In the data rows, the value 128 means zero.
Some points:
[165 135 120 121 151 107 185 160 142 152 144 126 112 141 145 148 98 106 159
 172 149 110 96 156 139 166 42 133 147 104 144 133]
[179 147 86 119 139 110 194 164 135 155 174 102 89 143 120 150 131 115 142
 145 131 130 96 152 155 152 111 146 122 115 142 124]
[144 111 116 97 124 151 136 100 141 134 161 122 135 119 115 83 142 129 140
 152 124 112 143 99 88 96 133 84 106 116 101 123]
[114 129 115 125 154 133 97 96 130 147 130 130 138 155 141 135 128 62 98
 124 115 137 137 121 138 165 140 145 144 179 94 149]
[129 104 161 133 148 122 114 139 81 111 137 107 147 154 156 150 121 160 121
 94 124 157 148 130 115 106 150 102 96 116 165 177]
[136 139 121 158 146 112 119 100 143 147 162 138 163 142 130 151 151 113 85
 108 115 134 123 102 132 140 146 164 126 149 113 152]
[113 163 137 167 92 94 129 114 86 88 117 145 133 91 134 120 138 135 145
 112 168 165 113 132 134 167 141 127 130 139 151 81]
[100 135 96 175 146 90 71 105 151 146 138 118 154 139 134 83 96 95 87
 93 100 126 113 150 139 82 41 144 108 145 96 81]
[128 112 152 133 146 140 132 128 84 108 156 126 117 157 148 153 125 159 107
 125 135 155 157 126 138 130 144 103 90 133 159 140]
[122 178 163 131 123 117 99 136 83 110 123 164 113 95 127 104 139 144 150
 116 180 153 129 140 125 157 147 166 142 153 144 91]
[138 169 162 135 110 109 138 127 100 100 140 149 110 94 138 101 108 144 158
 100 148 145 137 124 122 151 165 138 132 156 131 93]
[75 157 137 153 97 93 131 123 137 101 84 160 112 81 96 141 128 126 162
 101 100 150 156 109 139 140 130 149 162 129 161 89]
[113 127 114 101 149 93 99 111 128 123 129 155 155 168 151 143 161 69 134
 97 101 117 139 142 168 113 103 138 112 141 79 122]
[169 131 99 115 128 107 160 163 119 161 165 97 107 164 101 144 107 130 155
 149 154 98 118 158 143 171 88 128 147 114 130 154]
[175 140 134 150 125 114 154 165 136 160 132 141 81 157 116 142 94 125 135
 134 156 87 99 172 148 152 135 153 128 90 120 146]
[110 150 142 156 113 75 142 120 144 86 89 139 145 79 110 134 140 153 185
 108 85 136 145 108 154 163 121 134 127 141 167 94]
[180 150 86 128 126 101 142 157 141 160 151 94 85 146 114 132 105 118 153
 145 129 123 110 166 148 131 134 138 144 103 129 151]
[151 131 134 147 150 131 113 68 135 123 140 152 160 135 131 145 144 80 87
 119 109 138 139 110 129 143 134 172 127 149 128 150]
[110 154 164 146 108 97 123 126 112 92 108 137 131 89 75 142 143 120 149
 119 130 164 150 134 133 117 130 136 163 144 149 90]
[129 75 169 103 137 164 101 172 167 110 121 99 110 140 176 168 146 153 97
 122 125 139 68 104 115 115 147 130 167 142 146 114]
[126 144 150 163 109 92 132 133 112 82 96 135 117 97 76 117 140 135 149
 95 155 137 151 130 129 81 139 147 149 160 138 113]
[84 124 102 126 157 100 84 89 138 156 130 126 162 140 172 147 144 96 132
 109 97 143 130 136 141 133 122 146 137 148 115 146]
[124 119 130 100 121 139 135 117 147 129 150 146 126 126 131 107 144 150 127
 163 102 105 151 120 63 101 128 103 139 103 83 130]
[127 162 159 156 115 110 117 148 119 79 80 160 116 102 90 89 131 141 151
 89 136 152 143 124 156 112 119 140 154 143 137 104]
[122 87 126 120 104 162 161 145 147 123 149 142 120 137 96 79 170 128 140
 138 84 109 152 107 91 148 128 112 124 114 107 138]
[124 116 117 103 95 174 144 106 149 128 142 154 147 130 117 115 168 116 130
 172 158 137 131 113 94 90 123 87 109 103 108 151]
[119 145 111 128 168 169 114 96 140 148 154 116 162 140 152 146 147 104 78
 97 117 118 125 127 160 141 111 163 143 146 120 129]
[123 149 154 160 108 106 149 125 88 104 125 141 126 92 141 79 111 128 155
 76 164 151 125 131 113 156 147 131 160 146 133 97]
[168 127 142 132 129 101 142 145 153 146 151 130 100 120 106 143 110 123 132
 146 148 101 104 170 148 158 127 132 135 98 113 142]
[128 95 151 128 172 152 110 164 115 108 103 110 148 123 140 164 134 150 125
 136 113 150 154 105 95 130 136 129 79 122 151 149]
[97 157 139 152 123 97 114 133 142 106 112 159 130 84 76 128 136 149 136
 118 126 147 157 106 148 156 111 151 141 143 149 88]
[184 124 105 130 121 146 165 148 148 158 142 125 109 141 122 143 68 128 149
 122 135 130 110 182 137 159 143 139 130 91 117 131]
[111 130 103 122 167 170 110 113 145 149 148 156 172 124 162 134 144 78 91
 110 119 148 123 131 150 124 120 141 155 143 125 145]
[116 131 109 147 171 130 112 107 139 145 142 130 173 146 156 135 156 96 98
 125 109 135 148 127 136 131 142 167 141 164 111 144]
[129 115 128 89 103 134 130 126 84 133 141 139 134 104 83 103 159 124 124
 171 77 97 117 124 91 116 134 97 157 127 93 137]
[114 142 130 133 117 102 150 123 79 104 123 146 111 94 159 91 133 147 166
 114 145 152 140 138 96 156 142 165 164 154 149 83]
[127 105 136 82 98 160 144 106 152 135 153 130 145 126 112 111 142 143 128
 147 136 108 155 119 89 108 128 92 113 121 105 117]
[132 97 128 103 108 156 145 118 159 123 137 117 141 105 124 76 151 126 151
 178 155 84 149 116 111 84 135 103 92 113 109 117]
[116 131 155 125 146 141 128 160 85 142 84 113 149 162 125 151 127 162 131
 120 119 151 142 118 100 107 147 107 89 129 159 134]
[164 167 96 116 120 132 162 144 129 154 152 75 93 143 111 151 99 117 149
 133 145 91 93 144 155 160 54 144 146 110 128 139]
[122 112 166 113 152 153 119 149 157 107 95 84 145 152 154 129 115 161 102
 147 142 137 124 97 129 98 157 115 112 146 154 148]
[150 93 129 107 87 136 116 102 137 115 147 128 141 113 118 94 137 118 117
 151 111 103 157 92 89 99 117 103 97 123 123 132]
[162 135 114 110 133 99 191 159 125 158 134 96 77 131 126 135 121 110 142
 151 155 97 104 163 175 129 68 140 139 96 143 145]
[89 137 72 110 148 138 88 108 150 129 141 141 151 138 154 116 118 108 121
 91 96 125 125 130 133 116 74 147 110 154 112 172]
[165 154 80 118 125 119 139 147 148 144 153 93 87 155 93 144 113 123 140
 133 141 112 102 159 152 161 126 116 142 107 139 142]
[138 117 123 75 95 106 158 142 143 153 82 129 87 132 128 177 73 139 133
 126 143 125 78 184 87 147 99 129 137 114 101 120]
[149 131 114 105 104 106 139 160 162 119 113 108 106 154 116 160 93 139 123
 126 152 103 92 164 146 164 151 147 108 93 116 139]
[126 94 108 102 110 159 127 112 159 138 133 155 141 125 102 101 148 136 122
 157 176 116 153 132 97 88 130 87 102 93 96 120]
[112 123 93 173 166 146 96 116 151 131 102 171 170 125 161 117 76 105 93
 112 112 115 112 146 149 115 79 137 139 158 99 153]
[114 157 114 170 162 109 103 129 135 143 152 128 170 144 141 134 155 85 83
 105 126 115 147 119 159 125 135 137 152 142 111 135]
[150 99 116 99 124 116 132 103 149 142 142 161 140 124 100 85 148 137 137
 173 160 134 141 100 88 98 134 90 103 100 110 136]
[105 102 147 124 146 147 146 144 135 138 98 91 128 126 140 139 131 152 104
 140 124 143 124 101 102 102 143 111 94 134 153 151]
[127 155 110 177 164 123 102 74 124 154 148 154 151 169 145 127 152 98 116
 137 115 136 130 115 145 142 127 135 142 166 134 132]
[131 106 144 127 143 146 111 126 82 129 83 125 104 143 173 162 144 147 125
 123 128 140 136 101 121 109 133 121 77 111 160 134]
[120 154 141 192 117 97 147 125 110 107 112 159 109 93 127 94 147 144 140
 98 152 160 129 123 124 155 153 136 165 151 146 110]
[179 142 145 127 126 123 180 138 141 176 127 141 97 149 105 168 94 123 146
 130 132 92 126 159 164 150 120 128 152 100 132 149]
[118 154 141 137 114 120 121 106 132 86 92 154 105 81 82 133 149 140 160
 101 130 149 137 129 151 127 132 149 140 141 151 108]
[95 149 148 148 92 115 111 125 152 89 86 154 138 80 124 109 117 109 143
 125 50 133 149 130 154 155 122 116 139 145 174 72]
[99 105 142 115 144 150 112 137 88 127 100 96 137 143 157 152 144 143 129
 130 133 140 153 118 103 116 148 139 85 134 140 150]
[116 125 103 84 112 143 141 124 113 128 152 149 123 124 99 92 130 121 123
 134 87 75 109 91 146 113 166 99 150 92 106 87]
[118 133 148 134 148 152 111 145 90 135 65 124 109 154 144 143 138 142 91
 150 112 156 139 107 109 119 132 110 87 130 151 132]
[116 128 102 173 170 125 91 84 152 137 161 130 132 154 143 152 140 98 111
 133 127 140 112 108 136 124 150 144 137 175 117 124]
[125 107 112 109 115 162 126 107 144 148 164 157 141 107 131 107 155 139 151
 155 155 104 152 116 98 85 131 78 93 110 92 138]
[103 118 148 97 95 166 136 108 131 127 160 147 126 131 84 100 159 135 150
 167 69 108 136 122 124 121 144 102 146 108 80 146]
[103 109 172 131 147 88 111 142 85 127 146 129 153 176 147 134 104 176 109
 129 124 128 159 128 129 95 139 116 108 108 198 143]
[113 138 146 151 89 120 118 115 92 87 116 117 110 114 126 97 117 134 152
 119 174 175 146 148 98 146 138 158 169 141 147 86]
[121 108 92 108 96 156 126 110 89 112 155 145 128 96 96 131 146 152 116
 154 72 87 96 121 104 108 165 117 158 114 100 118]
[167 125 118 119 133 121 136 123 159 147 81 87 106 144 111 142 75 135 151
 116 149 123 71 176 107 153 137 133 129 85 115 145]
[138 127 159 109 146 157 101 166 155 113 127 94 113 140 159 145 116 153 117
 137 138 151 157 79 119 124 144 116 117 133 143 161]
[142 139 132 126 118 119 160 158 142 155 117 92 94 139 126 143 54 112 146
 140 130 123 84 151 136 128 154 144 113 81 119 126]
[118 108 110 98 94 162 112 120 98 130 149 158 129 106 89 107 85 135 109
 141 94 85 131 104 174 112 54 101 163 113 96 119]
[144 128 135 134 113 123 145 141 161 139 136 90 106 122 127 151 79 122 167
 132 163 93 73 160 143 149 143 147 100 113 129 154]
[117 106 124 106 100 143 146 124 150 132 160 146 137 118 141 108 150 113 119
 163 158 117 144 109 102 97 123 84 96 115 100 127]
[119 96 153 130 145 150 125 155 134 102 103 73 118 144 152 142 132 169 113
 138 159 158 146 101 151 105 149 91 101 135 127 137]
[138 116 135 129 129 140 119 136 101 121 92 99 135 141 147 145 130 151 104
 127 128 153 146 116 111 109 150 101 90 120 166 139]
[101 131 104 125 131 109 89 108 149 151 128 153 152 135 157 123 127 116 104
 99 88 142 115 126 164 115 99 164 130 145 110 162]
[139 78 155 130 133 158 123 155 59 136 99 67 134 142 155 124 130 151 103
 136 114 131 80 80 134 123 146 120 158 144 119 76]
[113 111 130 111 142 149 124 160 121 129 121 93 140 135 164 144 127 161 92
 120 119 143 157 124 100 125 142 115 82 139 162 140]
[104 127 88 136 146 133 103 101 140 139 135 130 159 123 175 152 155 87 93
 130 130 117 138 154 161 138 123 144 151 139 113 147]
[120 163 146 163 119 124 129 138 127 90 118 143 134 88 112 105 156 146 153
 71 158 135 117 150 121 144 144 150 150 157 159 98]
Along one direction, these points spread out more than along any other. Take the direction at right angles to it along which they spread out most. Then take the direction at right angles to both along which they spread out most. Go by this last direction. How far along it is each point below, from 0 to 99? The average is 50, and the first point in the table lies past the average. One standard deviation of the points above along it is 16.
[164 167 96 116 120 132 162 144 129 154 152 75 93 143 111 151 99 117 149
 133 145 91 93 144 155 160 54 144 146 110 128 139] 59
[128 112 152 133 146 140 132 128 84 108 156 126 117 157 148 153 125 159 107
 125 135 155 157 126 138 130 144 103 90 133 159 140] 42
[139 78 155 130 133 158 123 155 59 136 99 67 134 142 155 124 130 151 103
 136 114 131 80 80 134 123 146 120 158 144 119 76] 40
[120 154 141 192 117 97 147 125 110 107 112 159 109 93 127 94 147 144 140
 98 152 160 129 123 124 155 153 136 165 151 146 110] 45
[116 125 103 84 112 143 141 124 113 128 152 149 123 124 99 92 130 121 123
 134 87 75 109 91 146 113 166 99 150 92 106 87] 41
[138 127 159 109 146 157 101 166 155 113 127 94 113 140 159 145 116 153 117
 137 138 151 157 79 119 124 144 116 117 133 143 161] 41
[168 127 142 132 129 101 142 145 153 146 151 130 100 120 106 143 110 123 132
 146 148 101 104 170 148 158 127 132 135 98 113 142] 51
[116 128 102 173 170 125 91 84 152 137 161 130 132 154 143 152 140 98 111
 133 127 140 112 108 136 124 150 144 137 175 117 124] 78
[165 135 120 121 151 107 185 160 142 152 144 126 112 141 145 148 98 106 159
 172 149 110 96 156 139 166 42 133 147 104 144 133] 57
[127 155 110 177 164 123 102 74 124 154 148 154 151 169 145 127 152 98 116
 137 115 136 130 115 145 142 127 135 142 166 134 132] 79
[180 150 86 128 126 101 142 157 141 160 151 94 85 146 114 132 105 118 153
 145 129 123 110 166 148 131 134 138 144 103 129 151] 54
[126 94 108 102 110 159 127 112 159 138 133 155 141 125 102 101 148 136 122
 157 176 116 153 132 97 88 130 87 102 93 96 120] 33
[129 115 128 89 103 134 130 126 84 133 141 139 134 104 83 103 159 124 124
 171 77 97 117 124 91 116 134 97 157 127 93 137] 36
